Each row is where one point has got to under a steady rotation. How many steps took it there?
The counts run from 0 to 263.
[ 19  24 -12   6  17  10   2  23 -10   7  -5  -8  -8 -18   8  14  -4 -12
  12  10  12 -14  19 -23  11  -5   0  23  14  10   8   0 -18   0  14 -14
   7   5   1  19  14   5   2  19  -4   2  -2   1   6  -9 -13   1  23 -18
 -26   7   3   1  23  -9  -9 -10  -4   6  -6  -4 -13  11   1  13  -7  -4
 -12   5 -10   2  -8   2   3   8 -17  -3  -5] | 127
[  4   3 -16  10  18  -3  -3  14  12 -18   1  -4   7   1  -2 -18   0 -10
  -6   5 -13 -17 -14  11  13  -1 -14   8 -14   2   1  19  -7  -1   1   9
 -16   4 -11  -4 -24  -7  15   1   8   3   4  14  13   0 -11  -8  12  -8
  -9  -7  -4   3 -33  -6  -2  10  11 -17  19 -10   3 -12  14  -3  11   0
   8   2  -9 -19 -12  11  26  -8  18  -6  14] | 80
[  6  14  -3   7   6   3   4  21 -20  -9   2   1  -7  -3  12 -12  19 -21
 -11  18  10 -19  -3 -19  22  -5 -18   6  -2  24  -4  16  -7  -1 -12  -7
  -3 -14 -19   0  -3  -5   7   9 -10  -5 -14   8  -3   4 -16 -12   9  -4
 -29 -12  20   1 -16  -1  -1   6  11 -17   0   0 -12   0  18   4   2  21
 -14   5 -23 -16  -6  -4   9  -8  15   4  -1] | 229
[ -3  -3 -16 -16  17  16  12  19   5 -11   9 -16  13   2 -11  -2  -1  -2
  -5  17  -9  -9  12  15   2   1   2  16  18 -13   1   1  -8  -6   4  -1
  25   8   2   5 -13  -4   9  -5 -15  -9 -12   4  -3  -7  10  -4  29  -9
   9   2 -13  -5   2 -12   3 -34  15 -12  15   7  -7  -9  10  -8  -8   6
   1  -2  -3  -7  14   6 -23  -3  27 -11   3] | 65
[ -4   5 -15   0   8  12   0  18 -18 -11  -5   2   6  24   5 -26 -13 -16
   3  14  16  -2  -4   6  10  -7   5  22   5  -4 -22   8 -18  -5 -10   3
  -3  -8   5   7  -1  -1   8   4  -2 -19  -6  -3  -5  -1   3 -11   2 -17
 -16   3   2 -13 -15   0  -9  16  32  -9  -6  -4   8   6   6 -16  -9   4
  -9  22  -9 -13  11   9   3  -6   9  30  10] | 260
[-14  -7  -5 -15  10  -2  -9  19   6  14   4 -11   6   6  -3   9   1 -16
   7   7  -5  -1  19  -8  -4 -14   0  -1 -11 -18   7  10 -16  11   8  -1
  20 -13 -21   5   6   4  12  -5  -2  -1 -15 -12 -16  -3  13 -19  33   5
   3   6   1  -2   9 -28  12 -26   4   3  -3   7   3 -11  -2   4  -3 -14
   7 -15   7 -15  26   7 -10   3   9  -2   4] | 58
[  8   7   3  -1  -2   5  16 -19  11   8  13 -13 -24  -4   0  -1  10   7
 -13  -4   2 -32  -1  13  13   2 -15  11 -10  29 -10   2   4   5   5  17
   7  14  -5  -6 -22 -15  -5 -11  -8  -3  -4  16  -1   2   8  19  -6   6
   4 -15   6 -11  -9  12  -5   2 -12  -9   1  16  -6  -3   3   3 -23  18
  -1 -21 -10  -6   4 -28  -8  -4   6  -8  -8] | 225
[ -8   9  -6  14   4  26  10 -10  -7  10  -5  -3 -18   9 -18  -7   3  -1
   3  -3  14 -18   5  11  -3  -9   4  19  -2  31 -13 -17  26   3 -12  -1
  -2 -11   0  -6  -5   0  11 -10  -4 -12 -16   5   5  -9  18   9 -11   6
  14   0  -6 -13  11   5  -7  12  10   3  13  11 -10  13  13 -11   2   3
   6 -19  -2 -20   7 -21   6  -9  -4  28   5] | 148
[ -4  -7 -10 -15  11  -6  -7  28  -4   2  10  -8  12   4  -3   6  -8 -14
   2  14  -6  -1  32 -20   2 -13   4   5  -4 -10   6  16 -27   9   5   2
  14  -7 -15   2  13  -5  14  -2   4  -9  -8  -7 -10 -10   1 -16  30  -6
  -7  13  12   2   9 -29   5 -32   6   1  -7  -2   8 -10   4  -2   1 -16
  -6   1   4 -12  25  13  -1   3  10 -12   4] | 57
[ -1 -13 -14  -9  12   7  15  -7  19  10   4 -16   2   9  -3 -10   0  -4
 -14  16 -18   0  15  37  -2 -18   0   8  -8 -21   3   4   0  13   2  26
  10   7   4  -2 -16  -6  13  -6  -9 -11   1   7 -16   3  16   3  10   3
  16  -2  -8   1 -10 -13   3  -9   8  -5   5  -7  12 -13   0 -11  -9  -4
   4  -3   1 -16  11 -11 -20 -10  23  -6  -1] | 67
[  3   3 -17  -1   8   1  -3  15   2   7  10  -7  -4  -8   6   1   5  -8
 -14  23  -6   3   0 -23  22 -16  14 -15  -7 -11  12 -13   3  -9 -15   6
  26 -14 -23   8  19   3   7  -6  -1  11  -6 -16 -34   6 -10 -11   9  11
  -5  11   5  -1  11 -21   6  -9  -2  -2  -3   7 -11 -10 -16  -4 -18   8
 -14   4   4   2  12   4 -14   1   7  -6  19] | 26
[  0  -6   1  27   5   1  27  16  -6  19  10   2 -13   7   5   0   4 -12
  -9  13  -3  24   8  25   5   3  15   7   1  -7  -6 -28 -17  13   1   4
  19  -6  11   7   3   2   2  -1   5 -17   4  -5 -12 -11   8   8  16   4
  20  16   0  10  20  16 -11  -2  -5  22   5  -5  -3   2   2   5   4 -20
  -2   5   5  17  19  -2  -9  25  12   1  13] | 171
[ 21   4  -1  17   3 -13  19  -8   6  27  15 -17  -1  -5  18  16  -4 -17
  10   3   6   7  20   5   4   3   2   5  -3  -2   4   2 -24  17  25   7
   6  -2   7   0   4  -6  -3   5   7   2   9 -12  -1 -21   1   4  27   2
  14  -7   2   9  18  10   1  15 -20  14 -14  -8  -7   4  -6  26 -13 -16
   4  -2   3   2  -2 -11   2  22  -3  -4  -2] | 202
[-11  -4  18  15  -7   6  -2  25  -9  32   6   2 -22   7   9   0  13 -11
  -3   0 -16  -2   3  -6  11 -19  -3  -1 -16  -8  19  -1 -18  12   7   1
  14  -5 -19  11  -6  -6  13   3 -10 -17 -20  -4 -15  15  -7   0  16  -1
 -11   8  16  -3  -2   4   1  -5  -7  14   4   4   1  -2   0   6  12 -18
  -5 -22   6  -2   2 -12 -21   5   5 -12  -8] | 241
[  1   5  -7  10  14   6   0   3   2 -18  -6   0   5  10 -10 -22   8 -16
  -7  -1  -1 -14 -10  18   5   6 -14   8  -1  11  -2   9  -6  -3  -4  14
 -20  -7  -7  -4 -31   1  16   4  -3   3   1  18  22  -4  -4 -13   7  -2
  -7 -10  -1  -5 -27   0  -5   9  16 -21  22  -1  -1 -11  18   1  16  10
   4   0 -15 -24  -7  12  16 -11  23   7  10] | 79
[ -3  13 -16  -6  10   6   9   3  -2 -18   6  -3   5   0 -12 -10 -11   5
   6   6  21  -6  -9  -8  16  10  -6  20   7  15 -26  -5  -8 -14  -9   1
  -6  -2  -7  -1   2   0   0   1   0  15   3   1   7 -27  -5  -2   8  -3
   4  -1 -21  -4   0 -10   6   8  -1 -17   5  19 -24 -13   2  -3 -19  30
   3   4   2  -3   9  20  -2  -2  12  23   7] | 1
[  6   5  -6  17  -7   1  16  -4 -17   5  13  -1 -15  10  12 -22  15 -17
 -14  11   9 -13   6   0  17  -4 -18  15  -9  22  -6  13 -14  12  -3   6
  -3   2   4  -8 -11 -25  -1   2 -10 -18  -9  11   7  -6 -11   7 -15   0
   1  -9  15  -3 -11  19  -3  25  -3 -16  -7  -3   4   5  16   2  -6  12
 -24   2 -15  -8   0 -18   3  -3   8   3 -11] | 227
[  8  -1 -23   6   6   5  14   6  14 -24  14 -10  16  -1 -11 -15 -14  10
 -12  11   2  -6 -13  13  14   3  19  20  11  -1  -7 -10 -15 -16   6  -3
   8  10   5  -4 -15  -9   2 -13   5   2  15   4   3  -6  -4  11 -14 -18
  19   3 -11  -6   3  12  -4   3  22 -15  18  -1  -3 -13   6  -4  -6   0
  -8  23  -4   4   6  11  11   9  23  11  27] | 182
[  7   9  -8  25   4   9 -12  -3   5  -8   4   9  -9 -12  -8  -8   6 -13
  -4  -5   1  -2  -1 -34   3  -6  -2  -5  -5  17  20  -6  -7  -6  -3   8
 -11 -20 -20   1  -3   7  25   6  16  20  11  14  12  -6 -34  -8  -2  13
  -4   0  14   2  21  -7   1  -3 -12   0  14   7 -12 -15  -4  16  24   0
  -3  -4   4 -13  -3  10  10  -2  -4  -6  13] | 16
[-11  -9  -7   4  -2  -6  -3   8  16   9   6  -1   5   9  -9  -1 -16  12
  -4   7 -11  10  -5   3  13 -11  20  -9 -23 -20   1 -19 -12   2   4   8
  23  -9 -24  -3   4  -4  10 -17  10   3  -1 -25 -24   1   7  -1   5   1
  20  10 -18  -8   0 -10  13   9   5   3   9   3  -3 -14  -3  -7  -2 -23
   9 -10  15   5  17   4  -2   4  13   7  30] | 177
[ 11  -4  -3  -4  26   6  14  18  16  -2   8  -2   3  -7  -1   4   5   1
 -11   8 -15  14 -15  11  20  -2  -1  -2  12 -12   4 -15 -19  -6  11  20
  23  -8   0  17   3   8  -4  10   1   7   4   3  -7  -3   5  -1  27   0
 -16   9 -11   5   8   2   1 -24  -5   2  11  -1 -15 -13 -19  12 -14  21
  -6  -1  -6   6   6  13 -19   3  16 -21  11] | 97
[  3  -1  -7   1   3   1  -4   2  15  19   8  -9 -13  -7   5  10   5  -2
  -9  16  -6   0   1 -21  16 -20  18 -17 -11  -4  13 -19   3  -1 -13  11
  26 -20 -27   6  14   9  13  -7  -8  13 -10 -16 -39  17   4  -2   9  13
  -4   1   2  -9  13 -14   4  -7   1  10  -2  10 -17  -6 -19  -2 -13   6
   0  -5   1  -1  10 -14 -16  -4   4   0  12] | 27
[  0   4 -20   1  20  12   4   3 -11  -3  -3 -13  16  10 -10 -11 -13 -16
  13  16   5  -6  -4   9   8  -6   7  -3   9   5   0  -4  10  -8  -7  -3
   4 -25  -6  -4   6  -1  14  -2  -2  -2 -21  -9  -2  -7  16 -11  16  -8
   1 -10 -23  -7  -5  -8   3   7  31   2  15  -4  -9  11  11 -11   3   6
   7   3 -14 -31   1   3  18   3  22  23  22] | 71
[-15  -2   7  25  -4  -5   2  20 -11   4   2  14 -15  19  -5 -19   9 -16
  -8   1   2  14  13  -1   0  -2  -4  12 -18   6  -4  -3 -25  15  -3   3
 -13 -15  -2  -3  -5  -7  15   1  14 -15   0   9   4 -17 -14  -3  -4   5
  15  18  15   7   5   3  -6   9  -9   4   5   0  11 -17  14  12  26 -25
  -7  -5  15  -8  19   8   9  17   1   1   5] | 164
[  3   4   2   4  -3  -3  16  21   1  28   6 -15  -9  -7  16  22   2 -10
   3  -2  -4 -25  15  -1  -2   3  -1  21  -9   4   9   5 -18  12  21 -18
  18  18 -11   6 -13  -7  10  -4 -10 -11 -12  -8 -13   4   8  -2  34  -5
 -13  -3   7  -3  -2   8  -6  -6  -4  17   4   0  -3   0  12  10  -1 -33
   9 -16   1   5   2 -16  -5  14  -4  -4  -9] | 51
[  6   7  -1 -13   7 -14  12  -9  27   1  14  -6   9  -9  -6  18  -4   4
   4 -15  16 -17  -8  -2   6  21   4  17  -3  16 -21  -2 -20  -6  13   6
   8   6 -13   0 -13   2   1  -7   2  24  10  -6   1  -7  17 -14  20  -2
  -8 -15  -8 -11  -3   4  -2  -5  -1  -1   9  11 -19 -18  -7  13 -24   6
  22  -8   3   4   7   4  10   8   4  16   6] | 192
[  5   9  -4   5   5  15   4  -9   6 -19  -3   5   0  14   1 -22  13  -9
 -16   7  11  -2 -20   6  25 -15  10  17  14  11  -6  -7 -13 -16  -1  11
  -3 -19  -4  11 -13   6   2  15 -14   5   3   0   5   5  -3  -5 -19  -3
  -7   0  13 -20  -3   9  -8   9  18 -26  -1  -2  -4  -4  -6   0 -13  34
 -23  19 -16  -8 -13   5   1 -13  10  21   3] | 110
[ 20   6 -18 -10  13   1   6   0   6  -1   5 -14   2 -18  -3  18  -2  -2
   3  -2  11 -33  -3 -16   4   4   7  11  -3  27  -6   2   7 -13  -2   1
  10   5 -17  -2  -4   3   7 -16   6   8   8   4  -5  10  11  -1  -2  -7
 -24 -11  10 -10   6   0 -16 -13  23   3   6   5  -5   6  -2  -8 -20   8
   6   7 -14  -7  12 -22  31  -6   3  15  18] | 41
[  4   1 -13  17   3  14  12 -12  10 -15   3  -4   9   4 -15 -12 -11   8
  -9   3   3  -4  -9  16   4   3  25  17   9   5  -6 -22   0 -16   8  -3
   9  -3   6  -6 -19  -8   7  -9   5   5  10   4  11  -5   2  14 -14 -11
  26  -2  -9  -9  12  16 -10   2  27  -6  18   1  -4  -2   3  -3   4  -1
  -5  16  -2   2   0  -1  11   9  24  18  25] | 181
[ 12  14 -13  18   2 -13   2  -3   1  -5   0  -6  18   5   7  -1 -19  -9
  10   3  14  -8  -5  -7  10   2  11   8  -3  12  -6   1 -16  -4  10  -2
  -5 -14 -12  -8  -2  -7   6   0  13  10  12 -15   6  -9  -1  -3  -4 -12
   2  -9  -4  -7  -1   9  -2  34  24   0  -1 -10  -1   4   5   2  -3 -14
   5  19  -5 -10  -9   6  37  10   8  26  28] | 189
[ -7  -1   4  -5  13 -17 -10  23   5  -1   9  13  -1   0  -8  -9   0  -7
  -1   1 -10   5  -7  -4  18   8 -14  -2 -15  -1  -9  10 -35  -1   7  10
  -1 -15 -18   7   2  -6  -1   4  14  11  -3   2  -3 -17  -7 -17  33   2
 -10   9  -1   3 -10 -11  12  -1 -13  -6   9   5  -7 -21  -1  25   1   2
   5 -21   6  -4  12  24  -4  16  10 -15   4] | 89
[ -4  -7  -2   0   5   0 -12  28   5   2  10   7 -15  -7  -8  -5  11   2
 -10  -1 -16 -16   3 -20   9 -18 -17   8 -23   3  15  15 -24   4   7  14
  11   4 -21   1  -9  -8  10  -5  13 -10  -5  16  -2   8 -19   1   5  -7
 -15  10  19   0  -5 -12  -1 -21 -14  -7   6   3  14 -13   8   3   9  -6
 -12 -16   9  -5  16   1  -1   0  11 -31  -5] | 239
[-13  11  -4 -12   6  -1   8  22   5   4   1  -3 -17   3   4  -7   7  -7
 -15  11   2 -15   2   5  14   8 -11  23 -22  10 -19   0  -3  10 -15  -4
   0  11 -13   1 -20   0   3 -10 -17 -12  -9  13 -23  -4   4 -14   6  10
  -7   5  -3  -1 -27 -10  -2   5 -10 -14  10  10 -11 -16  15 -10  -9   0
  10 -20  -4  -1  15  -6  -9 -12   5   9  -2] | 153
[  7  18 -16  -5   5   0  -6   1 -15  -5  13 -14  -1 -15 -12  -1  -9  12
   3  12   8 -30  -6 -30  21  -5 -12   0   2  24   1   0   8 -14  -4 -14
  13  -7 -17 -10   8 -22   1  -8   2   5 -28  -9   4 -11  -1   2   8 -10
   1  -8 -12 -13  -4  -4   5  15   7 -13  12  19 -17  10  13  -5 -15  19
  -5 -12 -14 -13  -4  -4   9  -1  12   4  13] | 222
[ -5  14  -6  27  -7  -7  11  -9   9   8   5  -7 -17  -1   9 -17  -2  -2
  -7  -2   2  -9  -8   6  21  -5  -9  15 -29   2  -3  -1  -8  16   2   9
 -20   4  -7  -5 -25  -8   9   3  -4   2   8   5  -6  -4 -19   0  -6   7
  17 -10  -8  -2 -22   2   7  51 -17  -7  -3   3  -8 -13   4   5  -1  -6
   5 -14  11  -3 -13  -6   1  -5   2  17  -4] | 5
[  3  10   0  -7   3   6  11 -14  10   5  15 -12 -17 -14  -9   8   3  16
  -8  -5   3 -33  -9  -2  12   0 -13  12  -5  25  -4  -7   7  -6   2  12
  14   9 -13  -3 -16 -12  -4 -12  -6   8 -14   8  -5   2  15   5   4   3
  -3 -21   0 -13  -6   9  -1  -4  -7 -11  11  23 -18  -6   2   4 -26  27
   5 -23  -7 -10   1 -25  -6 -10  12  -5   3] | 224
[ 17   9  -6  12  14  -4   1   5  27  -3  -1 -16   6 -18   8  19   3 -11
   0  -9  -6 -17  -6  -2  11   1   4   2  -4  -4  19  10 -18  -2  19  -3
   0  -2 -21   5 -14  13  13  12  -7  25  14  -2   6   2 -14 -16  29  -2
 -19 -17   3  -1   0 -14   1 -12   1   0  10  -4 -17 -16  -6  18  -3  -5
  13   1  -2  -7 -21   7  14  -4   6  -5   7] | 199
[  5  -4  -9  18  14  11   6  26  19   6  -3  -1  -6 -16  -6  10   1  -1
  -8  -1 -25 -10  -6   7   3   0  11   4 -12  -9  21 -16   0  -3   8   2
  17   7 -13   4 -16  14  15 -10   7   3   8  10  -6   9  -7   0  17   1
  -4  11  -7   7   2 -11  -4 -26  -1  15  34  -2  -2 -13   2  -2  15 -21
  15  -9   2   7  -1   4  10   2   8 -11  18] | 168
